Each path is a new rotation, seen through one point. The rows after it are directions, each followed by how far the rotation turns it, in degrees each step (0 if it stays put).
Each turn is a multiple of 5 degrees from 10 to 175, or 0.
Each row of a path follows its step; steps can be skipped.
path 1
step 1: [ 3 11 -6 -7 -1  1 11 -7  9 19 -4 10  3 -6  9 -1  6  4  8 -4 14  8 19 -1
  1 -2  4  1  1  5  9 -8  7  3 12 -8  2 -5  2  1  2 21 -9  4]
step 3: [ -3 -10 -10  -3  -1  -9   1   4  -3  -8  16   9  -3  -5  -3  -7  14  -3
   1   4   3   1 -14   9   3  -2  -1   2  -1   2  12  20  -6   8  -1   0
   5   0  -5   8 -10 -21  12  -7]
step 9: [  5  -5   7 -10   6  -3  10  -2   3  -1   7  -6 -12   4   0  -8  11  -3
   1   1   0  -3  -7   4  20  -3  11  -9  18   9  -7  -9 -12   1  -3 -24
  -7  -5  -1  -3  -7  -6  -5  -4]
step 11: [ 10   0   1   6   5   4  -9  -6  -3  -7 -13  18  10   3   5  10  11   8
  -4   2   2   4   6  -2  -2  -9   0   0 -25  -3  16  -5 -12  10  -2   6
   3   8   5  -8   2   1   0  -4]
step 14: [ -2  -2  -5  -3  -7   2  -3   6   5  -1  -1   5  -8   6  12  -4   1 -21
   7   7   3  -5 -12  12  -8  -3   6   4   8 -20   3   0   1 -10  10  14
   7   8  15   4   4 -10  13  -1]
step 17: [  6   2  -8  -1   5   1 -10  -5  -6   2  -8 -13   2  -2  -5  12  -1  -6
  -2   0 -22  -9   8  -9   8  -7  -3  -3  -6  -5   2 -23  -4  -1  -4   1
   7  -6   0   7  14 -14 -10   0]
step 18: [  1  12 -14   4  -6 -10  -6   1   6  -3   8  -5 -10  -2   8  -5  -2  -6
  -4  -2  -6   1  -4 -11  -5  -5   1 -17  -5  13   9  10  18  -9 -17  -6
  -8  -2  -1 -14   2  -6   7   6]
step 19: [  3   6   7  -1   2  -2   6  -8   7  -6   0   1   6  21   4   2   0   8
 -13  -5  12  -5  -9   1   2  10   3  -6  10  18   6   4  10   3   9  -2
   9   2  13   3  -5  19  -8  -4]
Speeds:
[ 0  1  2  3 -4 -2 -2  3  2 -1  3 -2 -4  3  0  1  5  0  1  1 -3 -3 -2  6
  2  0 -3 -1  4  2  0  4 -1  0  0  0  2  1  3 -2  0  3  0  1] => 70
[ 0 -1 -4  0  2  1  1  0 -3 -4 -1  1  4  2 -1  4  2  0  0 -2  0 -3  3 -1
  0  0  0 -3  1 -7 -3  2  0  0  4  0  1  1  3 -2  5  4  1  2] => 120
[-1  5 -1 -3  2  3 -6  0 -3 -3 -1 -2  3 -2  4 -2  0  0  1 -1  0  0 -1  1
  4  2 -2 -4  4  4  2 -4  0 -2 -1 -2 -1 -1 -2  0  3  2  2  0] => 40
[ 0  2 -3  1 -2 -1  2 -2 -4 -2  4 -4  0 -4 -2 -3  4  3 -2  3  4 -4 -1 -3
  0 -5  1  0  2  1 -1  1  1  1 -2 -3 -5  1  1  1 -2  0  2  1] => 120
[ 1 -1  3  1  6  2  0 -4 -3 -3  2  0 -3  2  0 -1  3 -1  2  4 -4  4  4  0
  0  0 -1 -3 -3 -1  2  1  1  1  0 -5 -1  0  2  1 -2  2  0 -5] => 170
[ 0 -2  1 -1  0  1  1  1  3 -3 -2 -2 -1  3 -1  6 -1 -2 -6 -4 -2  2  2 -4
  3 -5  1  0  4  2  2 -1  2 -2 -3 -1 -3  0  0 -2 -2  3  2 -2] => 35
[-1 -1  1  3  1  1  0  0 -3  1 -7 -1 -2 -1  1  3  3  0 -4  2  2 -1 -1  1
 -1  3  2  0 -3  3 -3  1  3 -5  0  2  0  2 -1  6 -1  4  0  2] => 125
path 2
step 0: [  8 -12  -7   4   3  -6   5   2  -9 -11  -8   2   8   6   0   3  -9  -8
 -16  -5  -4   2   1  -1  -2   7 -11  -9  -5  12 -15  -2  -5   4   3   1
   5   6  -6   4   5  12   9   7]
step 2: [  2   2  -7  -7   0   0   2   0  -1  -3 -11  -4  -6  -7   7   7  -6  -9
 -17  10  14  -4   1  -5 -13   4  14 -11   8  -5   5   3  10  -4  10   0
  -4  -5  -2  10  -1   1  -3   2]
step 9: [  5   4  -2   4   1 -22  -1  -2  -6  -7  -9   2   5  -9  11  -1   1  -1
   4   0  -6  -4   1  -7  -7 -10  -6  -7  -2   2 -15  -7  -5  -9   5  14
  -3   8  -8  -1  -9  11   9   0]
step 10: [ -6   5  13   1   5   8   3   5   3   1   7  -9   3 -14   3   8   4  -3
  -4   2   3   3   6   4  -8  -6  -8  13  12  -2 -20   5   3  -5  10  -4
   6   2  -1   8  -8  -6  -1  10]
step 11: [  5   4 -10 -22   6 -11  -7  10   0  -6  -9 -13   8   0   4   8   4  -2
  -9   6   5   2  -7   3  -4  -4   4  -5   1  -2  -3  11   3  13  -5   1
  10  -2  -8   7   5  -6   3   4]
step 15: [  8  -4   1  -6 -11  -4  -4   6  17  -5  -2  16   7  -5   9   9   5   4
   7   9   5  -9   2   0  -9  -7   1 -11   3   0  -6   1 -12   0  -1   4
  16   0  -4   0  -2  -5  -2   8]
step 18: [ 18   2  -6  12   7  -3   2   1   3   6 -13  -3  -2  -7   8  11 -10  -3
   2   9   6  -4   4  13 -11   2  -1  -6   5  -9   0  -7  -2  -6  -1   3
  -4   1   1   3 -11  10  13   5]
step 20: [  8   4  -2 -10  13  -8   9  15   0   0 -10   0  11  -8  -1   4  -3  -8
   1   3   3   6 -14 -14 -11  -5  -3  -2   3   0  -2  -8  -7   4  -9   5
  -6  -5   1  -2  13   0 -10   1]
Speeds:
[-1  1 -5 -1 -5 -4  0  3 -3 -1  0 -3  0  3 -5 -2 -1  1 -5  0  0  5 -2  1
  1  0  0  1 -4 -1  0 -4  0 -1  3  2  2  1  0  2  2 -3  1  2] => 130
[ 0 -1  3 -4  0 -3  1  3 -3  0  0  0 -2  3  1 -2 -2 -3 -1 -1 -2 -4  1  1
  1 -1 -1  1  2 -4  0  1  1 -4  0  1  2  2  3 -7  3  5 -3  3] => 90
[ 2 -1  1 -2 -1  1  4 -1  4 -1 -1  2 -3 -2 -3 -5  4  0 -2  0 -2  0  0 -4
 -3 -1  2 -2  4 -5  2 -4 -1  0  2  4 -5  1  1  0 -1  1  1  0] => 65
[ 5 -4  1  2 -1  2 -3 -5 -2  5  2  0  2 -1  2  0 -1  0 -2 -4 -3  0  0 -3
  2 -2 -4  2  0  1 -3 -1  2  1  3  3  0  0  2  2  2 -3 -2  3] => 115
